Here are some points, each followed by its number:
  -61  -42  -25  -28  -34  -17   -6   25   16   24   32   32   27   30   38   47   77   59   -5  -20  -20  -47  -27  -50  -40  -39  -38  -30  -38  -53  -50  -54 0
   -1    9   15   17    0  -14    8   13   12   27    8  -32  -39  -35  -42  -31  -32  -41  -23  -14  -22  -25    4   42   31   30   28   19   21    9   14   18 1
  -53  -30  -14  -23  -12    0    8   16   21   17   40   37   41   45   63   50  -34   -6  -18  -24  -37  -29  -10  -50  -42  -24  -50  -36  -52  -40  -47  -47 2
   -9  -11  -24  -25  -30  -38  -35  -12  -27   -9   -8    2  -10   -9   -7    6   13   25   47   57   76   75    0   13   28    2    1   18    5   10    3   -7 3
   41   34   48   31   87  124   65   49   16    8   30   22  -26  -19  -15  -26  -15  -21   -2   -8   41   45  -22  -39  -52  -63  -51  -61  -52  -35   24   40 4
   -8  -26  -55  -33  -19  -12  -58  -64  -56  -43   -6   14   39   36   48   60   40   -8  -43   -5   -3  -12  -22   -4   17   27   36   60   12   11  -11   -6 5
  -13   -2  -32  -44  -43  -44  -39  -17  -26  -30  -11  -19   -4   12   14   29   25   52   74   91  -11  -37  -13   10   18   15   19   18   20    7   21   -6 6
   53   69   59   39   20   30    6  -12   -6  -19  -40  -47  -48  -35  -31  -14   -8  -10    6   20   13   -3   16   33   12    7    4    5   28   41   34   48 7
    8  -20  -28  -38  -22  -20  -31  -20   -9  -26  -28   -3   -6    0   -2    6   11   20   33   41   65   84   58    5    2    5    3   -9    6   12    4  -11 8
   -7  -70  -44    5    5  -14  -62  -67  -59  -25    0   23   26   41   64   18  -27  -32  -28  -16   -1   -9  -33  -25   12   39   38   36    7    7   13   -5 9
   32   37   32   22   35   16   21   25   18    1  -39  -39  -36  -36  -40  -23  -25   -7    0  -14   -8   10   12   35   31   27   21   18   20   17   29   21 10
  -23  -21  -19  -48  -47  -38  -29  -17  -48  -28  -23    4   11   14   -4   27   40   59   80   52  -28  -25  -24   14   11    4   20   33   26   39    8  -24 11
    0   27   15   34   29   26   23   36   42   53   53   26    5  -31  -15  -27  -19  -20  -19   -9    0   17   61  -36  -53  -55  -43  -40  -32  -38  -29  -16 12
   12   14   13   26   29   20   20   16   33   20  -28  -34  -30  -23  -42  -29  -27  -18   -4   -1   -3  -13   13   31   30   42   32   11   23   20    9   20 13
New points follow, each followed by the numbers of its two nearest points above, nearest first.
   61   12   37   50   32   79   90   62   14   16   17   21  -15  -22  -19  -20  -22  -19  -18  -29   19   61   -2  -40  -33  -55  -60  -58  -45  -24  -11   38 4 12
  -21  -24  -43  -52  -45  -35   -9  -29  -42  -35  -10    6   -5   17   36   22   43   67   58  -25  -28  -21  -21   36   21   18   25   34   25   35   -5  -14 11 6
   20  -75  -24    3    9  -53  -59  -59  -47  -24   10   19   38   59   42    3    1  -20  -17   -6   -3   15  -59  -22   17   51   52    3    2  -20   17   -1 9 5
  -15    9   14   23   18   18   23   20   37   42   66   76   35    0  -17  -28  -25  -24  -19  -17  -10   -3   18  -33  -60  -32  -44  -44  -36  -43  -40  -18 12 2
  -52  -16  -13  -23  -20  -14   -3   19    7   27   16   34   48   42   61   76  -22  -25  -21  -22  -30  -29  -15  -25  -48  -53  -33  -38  -46  -39  -31  -57 2 0
  -36  -13   -4   26    0    6   17   10   15   40   36   38   68   57   34  -27  -34  -18  -21  -18  -20   -8  -15  -45  -54  -40  -28  -31  -39  -40  -53  -45 2 12
    0  -31  -38  -35  -23   -8  -41  -47  -42  -24   11    5   26   28   56   61   57   37  -44  -35  -14   -8  -15    6   19   37   38   59   11   13    1    8 5 9
  -19  -39  -35  -32  -41  -37  -28  -54  -32  -29   -6    4   13   14   35   42   48   81  -30  -34  -15   -8  -23  -10   16   20   37   41   40   11  -14    5 5 11
    0   11   23   25   14   22   38   37   49   57   56   35   18   -9  -25   -4  -19  -30  -17   -9   -8    0   34  -39  -58  -50  -50  -50  -48  -39  -47  -23 12 2
  -12  -24  -15  -29  -59  -39  -26  -16  -19  -34   -3   -7   -6    6   -5    9   26   52   42   72   71   52  -53   12   19    3   22   -1   20   10   13    2 3 8
   21   30   11   28   47   24   41   54   59   43   30   25    6  -20  -25  -16  -27  -18  -26   -3   -3   23   49  -50  -49  -67  -30  -36  -41  -27  -24   -4 12 4
  -45  -23  -17   -7    9   13   18    7   33   30   36   45   42   57   78  -14  -27  -14   -8  -20  -17  -13   -8  -39  -45  -28  -57  -47  -45  -45  -45  -44 2 0
